24.2	-23.1	26.9	25.6	16.8	16.4
48.7	-52.4	52.7	52.1	17.6	17.2
0.3	-2.3	1.4	-0.7	33.4	33.8
30.5	-32.3	31.5	33.6	-18.6	-19.2
-4.0	2.7	-3.0	-5.2	40.2	40.5
-27.0	30.8	-30.5	-26.9	-26.2	-26.5
-0.9	5.6	-1.2	-0.5	-12.1	-12.8
->
48.7	-52.4	52.7	52.1	17.6	17.2
30.5	-32.3	31.5	33.6	-18.6	-19.2
24.2	-23.1	26.9	25.6	16.8	16.4
0.3	-2.3	1.4	-0.7	33.4	33.8
-0.9	5.6	-1.2	-0.5	-12.1	-12.8
-4.0	2.7	-3.0	-5.2	40.2	40.5
-27.0	30.8	-30.5	-26.9	-26.2	-26.5

-3.0	18.5	26.0	3.3	-38.2
4.8	-4.6	-37.0	-2.6	27.4
-3.1	19.1	27.6	3.5	-38.2
-2.2	17.7	27.3	2.5	-37.3
-51.3	22.1	-6.2	41.7	-4.6
-53.0	21.2	-5.8	42.3	-4.4
-54.1	20.9	-6.1	43.0	-4.6
6.9	-22.5	28.0	-12.7	-2.8
-48.2	22.0	-6.5	40.4	-4.6
-4.6	5.4	37.8	2.6	-28.7
->
6.9	-22.5	28.0	-12.7	-2.8
4.8	-4.6	-37.0	-2.6	27.4
-2.2	17.7	27.3	2.5	-37.3
-3.0	18.5	26.0	3.3	-38.2
-3.1	19.1	27.6	3.5	-38.2
-4.6	5.4	37.8	2.6	-28.7
-48.2	22.0	-6.5	40.4	-4.6
-51.3	22.1	-6.2	41.7	-4.6
-53.0	21.2	-5.8	42.3	-4.4
-54.1	20.9	-6.1	43.0	-4.6

-30.3	32.0	-33.2	-30.9	-11.1	-10.6	-10.4	-5.5	-11.3	-32.4
5.2	-11.2	7.9	3.9	52.2	54.0	51.3	-27.7	51.4	12.3
34.5	-35.6	37.1	35.6	6.4	5.9	6.1	10.7	6.8	35.6
-33.3	33.7	-35.1	-34.8	-2.7	-2.3	-2.9	-13.4	-3.2	-32.9
35.6	-36.7	38.3	36.8	6.5	5.9	6.2	11.0	6.9	36.6
34.7	-35.6	37.2	35.8	5.3	4.7	5.0	11.4	5.7	35.5
5.1	-10.9	7.8	3.9	50.0	51.7	49.1	-26.8	49.2	12.0
->
35.6	-36.7	38.3	36.8	6.5	5.9	6.2	11.0	6.9	36.6
34.7	-35.6	37.2	35.8	5.3	4.7	5.0	11.4	5.7	35.5
34.5	-35.6	37.1	35.6	6.4	5.9	6.1	10.7	6.8	35.6
5.2	-11.2	7.9	3.9	52.2	54.0	51.3	-27.7	51.4	12.3
5.1	-10.9	7.8	3.9	50.0	51.7	49.1	-26.8	49.2	12.0
-30.3	32.0	-33.2	-30.9	-11.1	-10.6	-10.4	-5.5	-11.3	-32.4
-33.3	33.7	-35.1	-34.8	-2.7	-2.3	-2.9	-13.4	-3.2	-32.9

-20.0	1.7	-12.2	-4.0	-5.5
-20.3	-14.5	1.0	3.1	-8.7
-19.8	-12.0	3.7	12.3	-11.4
0.7	-9.3	11.7	-5.2	-10.1
-5.5	-19.2	9.9	-41.7	-20.0
-14.9	-10.2	1.8	2.8	-10.6
-4.3	-3.0	-6.2	-59.9	1.0
->
0.7	-9.3	11.7	-5.2	-10.1
-4.3	-3.0	-6.2	-59.9	1.0
-5.5	-19.2	9.9	-41.7	-20.0
-14.9	-10.2	1.8	2.8	-10.6
-19.8	-12.0	3.7	12.3	-11.4
-20.0	1.7	-12.2	-4.0	-5.5
-20.3	-14.5	1.0	3.1	-8.7

-14.3	-1.3	-12.9	-22.4	-37.6	17.4	5.9
-22.2	-3.7	-5.9	-27.2	-54.1	10.7	5.7
-24.4	-6.4	3.3	-21.0	-54.3	7.8	2.2
-13.2	-6.9	23.7	8.4	-17.3	-1.1	-6.4
-23.2	-5.3	-2.0	-24.4	-54.3	10.0	3.7
->
-13.2	-6.9	23.7	8.4	-17.3	-1.1	-6.4
-14.3	-1.3	-12.9	-22.4	-37.6	17.4	5.9
-22.2	-3.7	-5.9	-27.2	-54.1	10.7	5.7
-23.2	-5.3	-2.0	-24.4	-54.3	10.0	3.7
-24.4	-6.4	3.3	-21.0	-54.3	7.8	2.2

6.1	-3.2	7.0	23.9	-0.4	-22.4	-1.9	-13.9	19.3	8.1	3.6	5.9	8.4
17.1	11.5	25.0	32.4	3.2	-34.5	3.6	-30.5	39.3	20.1	5.0	3.5	15.4
16.9	10.2	27.1	27.7	2.8	-33.4	5.5	-17.7	37.6	21.0	8.5	-7.3	18.1
-13.0	-29.8	-21.4	7.4	-6.0	-2.7	-9.8	23.7	-15.5	-11.2	3.1	1.4	-0.7
26.9	47.8	44.3	2.3	10.4	-11.9	17.4	-41.2	39.8	25.8	-0.1	-6.7	10.0
1.0	12.3	4.5	-18.2	2.2	14.6	5.4	4.2	-6.2	-0.8	-1.8	-7.8	-3.8
4.6	-2.3	10.8	9.0	-0.2	-14.7	2.8	9.8	12.4	8.3	8.0	-14.8	11.1
->
26.9	47.8	44.3	2.3	10.4	-11.9	17.4	-41.2	39.8	25.8	-0.1	-6.7	10.0
17.1	11.5	25.0	32.4	3.2	-34.5	3.6	-30.5	39.3	20.1	5.0	3.5	15.4
16.9	10.2	27.1	27.7	2.8	-33.4	5.5	-17.7	37.6	21.0	8.5	-7.3	18.1
6.1	-3.2	7.0	23.9	-0.4	-22.4	-1.9	-13.9	19.3	8.1	3.6	5.9	8.4
4.6	-2.3	10.8	9.0	-0.2	-14.7	2.8	9.8	12.4	8.3	8.0	-14.8	11.1
1.0	12.3	4.5	-18.2	2.2	14.6	5.4	4.2	-6.2	-0.8	-1.8	-7.8	-3.8
-13.0	-29.8	-21.4	7.4	-6.0	-2.7	-9.8	23.7	-15.5	-11.2	3.1	1.4	-0.7
